arr =
[[115, 135, 124, 128, 125, 136, 143],
 [128, 139, 136, 151, 137, 122, 128],
 [128, 135, 124, 128, 128, 136, 128],
 [140, 111, 128, 128, 128, 128, 131],
 [128, 139, 136, 151, 128, 128, 128],
 [127, 127, 123, 148, 128, 128, 149],
 [115, 127, 124, 151, 125, 136, 128]]
arr[0, 0] => 115
arr[:, 4] => [125, 137, 128, 128, 128, 128, 125]
arr[1, -7] => 128
arr[2, 1] => 135
arr[3, -4] => 128
arr[1, -6] => 139
arr[:, -2] => [136, 122, 136, 128, 128, 128, 136]
arr[-2] => [127, 127, 123, 148, 128, 128, 149]
arr[2, 0] => 128
arr[2, -5] => 124
arr[-2, -3] => 128
arr[-7] => [115, 135, 124, 128, 125, 136, 143]
arr[-6, 5] => 122
arr[-2, -2] => 128
arr[:, -4] => [128, 151, 128, 128, 151, 148, 151]
arr[-4, 5] => 128
arr[-1] => [115, 127, 124, 151, 125, 136, 128]
arr[1] => [128, 139, 136, 151, 137, 122, 128]
arr[2, -4] => 128
arr[:, 1] => [135, 139, 135, 111, 139, 127, 127]

W =
[[129 128 122 130 133 130 134 135 118 127 126 124]
 [131 132 127 130 130 132 133 131 120 130 128 130]
 [127 136 138 131 127 137 127 114 131 131 125 138]
 [134 143 132 136 134 147 139 123 111 136 124 139]
 [130 138 135 132 130 140 132 119 123 132 125 138]
 [133 140 132 133 131 142 137 124 116 135 126 139]
 [131 130 123 131 132 133 134 133 119 130 127 127]
 [131 119 111 127 133 120 133 149 119 125 130 114]
 [123 120 129 121 123 115 120 129 140 123 131 123]
 [126 125 127 126 127 124 127 131 130 126 129 125]
 [124 115 122 122 124 113 121 136 139 122 131 117]]
W[0,0] => 129
W[8,8] => 140
W[8,1] => 120
W[5,10] => 126
W[6,11] => 127
W[3,8] => 111
W[0,1] => 128
W[0,11] => 124
W[2,1] => 136
W[7,10] => 130
W[2,6] => 127
W[:, 9] => [127, 130, 131, 136, 132, 135, 130, 125, 123, 126, 122]
W[:, 2] => [122, 127, 138, 132, 135, 132, 123, 111, 129, 127, 122]
W[:, 1] => [128, 132, 136, 143, 138, 140, 130, 119, 120, 125, 115]
W[9,7] => 131
W[0,6] => 134
W[3,11] => 139
W[:, 6] => [134, 133, 127, 139, 132, 137, 134, 133, 120, 127, 121]
W[2,7] => 114
W[1,0] => 131
W[2,5] => 137
W[6,0] => 131
W[1,7] => 131
W[0,5] => 130
W[2,9] => 131
W[9,4] => 127
W[4,9] => 132
W[4,4] => 130
W[7,5] => 120
W[0,4] => 133
W[7,4] => 133
W[:, 11] => [124, 130, 138, 139, 138, 139, 127, 114, 123, 125, 117]
W[10,5] => 113
W[5,7] => 124

m = [130 120 133 151 116 102 126 120 132 124]
m[-10] => 130
m[7] => 120
m[-7] => 151

grid = 133	110	113	116	116	100	117	146	149	127	141	115
grid[0] = 133
grid[3] = 116
grid[4] = 116
grid[5] = 100

B = [154 135 133 106]
B[0] => 154
B[2] => 133
B[3] => 106

data = [146 153 145 133 152 132 110]
data[0] => 146
data[-1] => 110
data[-3] => 152
data[5] => 132

x =
[[124 118 123 131 129 133 126 121 131 128]
 [120 125 132 123 130 127 123 127 122 131]
 [136 138 135 125 121 122 131 118 151 120]
 [128 127 134 125 128 123 119 127 133 132]
 [148 139 122 138 125 126 138 141 132 125]
 [131 118 121 135 132 130 121 135 123 134]
 [130 116 115 139 133 135 127 136 117 132]]
x[0,0] = 124
x[:, -2] = [131, 122, 151, 133, 132, 123, 117]
x[-6,4] = 130
x[-5,-10] = 136
x[-5,3] = 125
x[4,7] = 141
x[-5,9] = 120
x[-7,6] = 126
x[4,-2] = 132
x[-6,-2] = 122
x[-3,-8] = 122
x[1,-8] = 132
x[:, -4] = [126, 123, 131, 119, 138, 121, 127]
x[5,-4] = 121
x[-1,-5] = 135
x[-3,-10] = 148
x[:, 0] = [124, 120, 136, 128, 148, 131, 130]
x[0,-3] = 121
x[:, -3] = [121, 127, 118, 127, 141, 135, 136]
x[-6,-10] = 120
x[-1,2] = 115
x[-2,-8] = 121
x[3,2] = 134
x[1,-4] = 123

A =
[[136 124 130 124 127 127 133 130 131 140 125 132 128 117 131]
 [118 122 125 136 113 133 125 117 113 133 134 111 135 116 118]
 [130 134 124 131 140 132 116 132 140 117 129 144 118 138 137]
 [127 130 124 130 122 130 124 125 126 129 129 123 124 126 127]
 [121 106 111 139 121 137 112 122 117 126 134 118 123 115 116]
 [131 130 128 128 130 131 125 130 130 128 127 131 125 128 130]]
Indices start at 0.
(0, 0): 136
(4, 13): 115
(4, 1): 106
(3, 13): 126
(3, 9): 129
(4, 0): 121
(0, 2): 130
(3, 5): 130
(4, 6): 112
(4, 3): 139
(3, 1): 130
(3, 11): 123
(1, 7): 117
(5, 5): 131
(1, 0): 118
(4, 11): 118
(5, 3): 128
(1, 12): 135
(3, 6): 124
(3, 12): 124
(5, 8): 130
(0, 10): 125
(5, 6): 125
(2, 3): 131
(5, 13): 128
(3, 4): 122
(2, 4): 140
(5, 10): 127

M = [150 128 131 153 154 123 124 123 143 132 107 125 153 155]
M[0]: 150
M[9]: 132
M[6]: 124

X =
array([[129, 125, 127, 126, 126, 131, 130, 124, 127, 129, 128, 127, 126,
        126],
       [128, 141, 127, 127, 126, 125, 122, 137, 122, 128, 127, 128, 126,
        129],
       [132, 135, 126, 130, 128, 130, 124, 132, 137, 129, 127, 127, 126,
        136],
       [127, 119, 123, 150, 133, 127, 141, 123, 129, 126, 128, 131, 128,
        131],
       [132, 125, 129, 147, 133, 128, 135, 133, 128, 123, 128, 127, 129,
        131],
       [123, 123, 126, 114, 128, 128, 130, 119, 127, 125, 129, 129, 131,
        129],
       [131, 129, 129, 128, 126, 122, 129, 118, 132, 128, 127, 126, 127,
        124],
       [127, 130, 126, 114, 126, 122, 130, 126, 125, 129, 126, 131, 127,
        132],
       [130, 129, 125, 143, 129, 127, 125, 124, 124, 128, 131, 129, 129,
        122],
       [129, 128, 127, 132, 130, 130, 128, 122, 131, 125, 129, 125, 130,
        133],
       [130, 127, 129, 141, 129, 132, 127, 126, 126, 124, 128, 132, 124,
        133]])
Indices start at 0.
(0, 0) => 129
(10, 4) => 129
(8, 11) => 129
(0, 10) => 128
(2, 10) => 127
(6, 11) => 126
(3, 13) => 131
(4, 6) => 135
(8, 3) => 143
(10, 2) => 129
(5, 0) => 123
(10, 7) => 126
(0, 9) => 129
(4, 9) => 123
(6, 1) => 129
(3, 12) => 128
(8, 2) => 125
(2, 6) => 124
(7, 1) => 130
(1, 10) => 127
(1, 3) => 127
(7, 3) => 114
(8, 5) => 127
(7, 5) => 122
(8, 12) => 129
(6, 2) => 129
(5, 11) => 129
(9, 10) => 129
(4, 10) => 128
(1, 0) => 128
(3, 3) => 150
(4, 3) => 147
(9, 7) => 122
(8, 0) => 130
(10, 1) => 127
(9, 5) => 130

a = [134 155 124 131]
a[0] => 134
a[3] => 131
a[2] => 124
